One turn moves every row onto another: examples first, then more rows asked:
z_422: [ -4.3   0.0   1.1  -6.5 -23.3 -10.0  -2.8 -11.7  -1.3   7.5 -18.1 -43.3
  -0.8 -10.5 -19.1  17.6   9.6  16.0  -1.6 -14.6 -14.2 -15.8  -3.5 -11.2
 -23.1  19.6  23.3  -4.1 -14.8 -14.9 -14.4  -4.6  19.4  29.4   0.7 -16.9
  16.9]
z_3: [  5.1 -12.2 -14.7   1.5  -6.7  11.1  -6.9   6.2  -7.1  10.6 -27.6 -27.6
  -6.8  17.2   1.1 -20.2  26.8 -17.6  15.5  -1.8  -3.0 -13.6   1.3 -20.7
 -21.9  17.6  19.8  -2.4  -3.6  -4.7  12.0 -19.0   2.6  29.7  -3.4  -2.0
   6.5]
z_388: [ -0.1   2.8 -32.7   7.5 -11.5   3.5  -3.0  -0.5  24.4  20.6 -15.9 -15.5
 -13.3   1.8 -20.9 -20.3   6.1 -11.7 -23.0 -18.8 -20.5 -20.6 -13.3 -17.1
 -24.5  16.7   9.5  -2.3 -31.4  -7.7 -17.2 -12.5  -2.1  20.2  17.0 -20.8
   0.8]
z_657: [ 41.1  -3.4  -6.4   1.9 -11.4  -7.3   0.1 -10.9  -1.7  -6.1 -35.3 -35.5
  -4.7  18.4  -8.9   2.1  25.1  -1.3   9.1 -28.6 -14.6  -6.9   2.4 -29.7
  11.7   1.1  -0.6   2.4 -26.0  -2.9  -1.1   2.8  -7.7  20.8 -18.8 -24.0
 -10.4]
z_276: [ 33.8  -3.2  -8.3  25.3 -25.1  15.0 -29.5   1.4   2.3 -11.8 -35.6 -28.7
  -6.4  26.8 -16.8   1.5   4.3 -14.1 -13.2  -2.0 -14.2 -19.6  -9.4 -16.5
 -12.0  35.1 -12.4   6.0 -26.7  -9.4  -8.3  13.4  11.0  15.8  -4.8 -27.5
 -12.0]
z_96: [ 22.1   7.9  -5.6  11.4 -26.8  -7.5  -2.8   8.3 -15.8  11.4 -26.0  -7.2
   0.1  20.5  -3.9  -3.7  -2.5   8.6  -1.3   2.2 -29.7  -5.3  -1.2 -22.3
 -12.7  38.7   8.3   0.4 -10.6   9.1 -19.0   6.4  32.2   8.4   1.0 -34.6
   3.7]
z_129: [ 20.6  -4.5 -22.8 -24.9 -21.0   7.5 -10.1  -7.5  -0.6  10.4 -42.7 -16.9
   6.0  13.3 -21.6 -24.2   7.0  -8.1  11.0 -35.7 -25.9 -24.6 -11.8 -14.0
 -10.2  30.4   2.5  -1.6 -14.4 -11.0 -29.5   0.2  11.6  27.7  -1.6 -15.7
 -12.3]
z_188: [ 29.2  16.4 -18.0   1.7  -1.9   2.8 -12.7   5.0  13.3   7.1 -26.3 -21.3
  -9.0   2.1 -13.2 -19.6  -9.9  -8.0 -26.1 -25.5  -0.8  -7.2  -1.1 -44.7
  -1.6  15.6  14.3 -16.4 -23.1  -0.5 -15.5  -2.1   3.5  18.1  -0.4 -36.5
  18.1]
z_594: [ -5.6   2.9 -12.5  -0.4  -6.6  -8.7 -18.7   6.2   4.8   6.6  -8.9 -18.2
 -11.2  18.2   6.3   0.4  25.5 -12.8   9.9   0.6 -19.9 -13.6 -10.9 -30.4
 -18.6  29.0  14.1  13.4 -28.6   5.0  -0.8 -19.7  -5.3   3.2 -23.0 -22.9
 -23.7]
z_640: [  7.9   6.4  -6.9  21.1  -5.1   2.4  11.3  -4.3  -5.8  18.6 -49.0 -22.7
 -24.8  17.7  -2.1   7.4  17.1  -3.0   7.8  -9.0 -11.8 -20.2  -8.8 -31.7
  -1.7  -9.3   8.6  17.9 -17.9  -7.0 -10.2   1.5  -1.6  -1.2  -5.6 -19.4
  -5.5]
z_330: [ 13.3  12.9  -0.8   5.2 -32.2  -2.1 -24.6  -2.1  -7.8  -1.2 -41.5 -34.3
 -32.0  -6.0 -22.3   4.5  12.0 -18.8  -5.0  -8.1  -1.7  -9.6 -22.4 -15.6
  -2.6  11.0  18.4  12.4  -8.4  -2.5 -26.6   3.2  -6.5   4.6 -19.4 -34.1
   1.5]
z_776: [ 10.3  -9.6  -3.0   2.8 -26.7   8.3  -3.9 -12.9  -3.2  14.1 -29.4  14.8
  -0.3  16.0  -1.9  -4.4  -9.8  -6.8  21.4 -10.8 -21.4 -15.7 -15.3 -12.9
 -19.7  37.1  -7.9  15.9 -29.1  -1.9  -2.4   3.6   6.5  28.5  -6.8 -26.0
   0.9]
z_333: [ -2.3 -11.4 -24.8   1.0 -18.0   6.4 -19.0  -3.2 -17.4  13.1 -30.6 -33.9
   9.3  14.0  -2.3  -1.8  -2.6  -5.7 -27.0 -27.7   3.0   4.3 -13.2 -23.2
 -10.3  48.7   0.0   8.2 -11.0   3.0 -26.2   2.5  18.3  29.4 -11.2 -35.1
 -12.7]
z_135: [  2.5  -8.3  13.3   0.3   1.4   2.2  -2.4  -5.6 -19.2 -18.9 -26.5 -43.5
 -20.9  25.1 -15.9   9.2   3.6  16.1  -4.9  -2.8 -24.4 -19.1  -4.4 -32.6
 -15.3  17.0  -1.0  11.4 -18.3  11.6  -3.2   4.8  -3.0  22.8 -15.3 -23.6
  -1.8]
z_501: [  1.7 -25.4  -5.1  16.4 -21.8 -14.6 -39.0 -18.0  -8.8   0.4 -32.4 -20.2
   9.6  -2.8 -21.1   4.5  16.9  -1.5 -16.6 -33.5 -25.0  12.1 -13.6 -35.8
 -12.4  24.5  -0.6   9.6 -30.4   1.1  -7.7  -1.3  -1.2  25.0  -9.2 -22.0
   5.5]
z_880: [  1.2 -22.0  -8.6  15.4 -23.7  17.3 -29.9 -18.7 -17.0  22.8 -26.3 -15.0
 -19.8   2.3 -10.1 -18.0  20.2  -3.3 -21.1 -11.2  -9.4  -1.5   0.5 -40.3
  -6.9  21.0   8.0  15.6 -15.1  14.1 -14.7 -12.6 -14.5  18.5 -17.8 -34.6
   5.7]
z_412: [  3.3  -5.9 -15.0   0.0  -5.1   1.6  -3.0  -2.0  -4.5  15.1 -33.7 -46.8
   4.5 -27.7 -24.2  -3.5  -3.4 -20.1 -20.8 -22.8 -12.6  -0.9  -4.3 -34.9
 -11.8  16.9  -9.9  -6.6 -17.5  -2.9  -1.5  -3.1   4.0   1.3  -1.3 -11.7
  -7.6]
z_376: [ -5.7   7.2   4.7  -0.3  -8.6  18.6 -28.2 -23.3   8.6  23.2 -31.1  -9.3
 -18.4  16.9  -6.5   1.8   2.7  -9.6 -13.2 -37.1 -16.2 -11.0 -12.8 -40.7
  -3.5  33.7   3.0   7.9   4.7 -20.3 -18.7 -10.5  -0.6  16.7  11.7  -9.4
  -7.3]
z_209: [-11.8  -0.9   1.3   9.9 -23.8  11.7 -23.1   5.0  18.1  11.6 -36.3  -8.0
 -11.1  23.3 -20.9   7.2   3.7 -24.2   0.4 -26.6 -24.7 -20.5  -6.4 -27.7
   4.6  35.5  22.5   5.3 -18.7  23.6 -10.2  -1.9  -2.1   5.2  -7.5 -16.8
 -14.5]
z_588: [ 13.5 -15.3  -5.4  -2.8  12.7  -3.5   1.2 -15.3   7.4   4.8 -17.7 -30.0
  -0.2   5.1  -4.4   7.0 -10.5  -6.9   0.0   0.2  -8.8 -26.9 -10.5 -24.5
  -7.1  18.4   1.4 -32.1 -11.1   1.3 -17.2   1.6  14.6  27.5 -16.3  -9.0
   5.6]
z_819: [-13.0  -2.0  -3.6   1.5  -9.6  19.7   2.7 -16.6  16.6  26.6 -11.6 -37.4
  -4.3   4.4  -4.3  14.3  20.9   3.0   6.1 -33.7  -9.7 -20.3 -11.2 -17.7
  -1.4  22.7  10.1  -3.0 -15.2   6.6   5.4 -11.9   9.4  33.4 -22.0 -30.9
  15.1]
z_318: [ -3.5  20.1  -2.8  -0.6   0.7  11.7 -25.9 -10.5   0.0  -8.4 -13.0 -26.4
 -10.6  14.4   5.3  -2.4   2.7  -4.8  13.7 -31.9 -13.4  -4.1 -11.7 -27.9
 -30.2  30.1   0.5   3.7 -29.3  11.7  -4.4   5.8  14.7  31.9 -19.7 -23.5
  19.7]
z_157: [ -6.8 -13.3  -2.9 -15.0 -17.8   8.0  -1.5 -10.1   1.7   8.9 -23.7 -18.2
 -29.4  -1.1   2.7 -19.7   0.7 -20.4 -15.3 -14.9  -6.3  -6.4 -11.7 -18.3
   7.9  20.0  14.3   6.1  -9.3 -29.7  14.2  -2.1   2.0  21.4   1.8 -16.2
   1.4]
z_864: [ -4.7 -15.9  -1.6  12.2  -9.9 -17.1  -1.3   3.8  18.5  -4.9 -43.1 -18.4
  -3.2  22.3  -9.2 -19.6  20.1 -20.2 -16.3  -5.1 -21.7  -6.4 -17.3 -24.6
 -15.4  -0.9  -1.7 -13.7 -23.1   3.7 -19.6   4.0  11.4   9.0   4.5 -12.6
  17.4]
z_286: [ -2.9  -2.8   6.5 -11.5  -6.9  -1.4 -16.2 -15.9  -9.7  20.6 -19.2 -27.4
  -8.3 -12.7  -2.4 -11.7  29.6  -5.9  -9.2  -6.9 -29.1   2.2   7.1 -30.6
   3.6  19.4 -13.2  -2.9  -0.5   8.4  -3.7  -2.3  16.7  23.6  -8.5 -44.3
  -9.8]

z_588 goes to z_333
z_96 goes to z_422
z_318 goes to z_286
Where do these go?
z_388 goes to z_776
z_594 goes to z_157

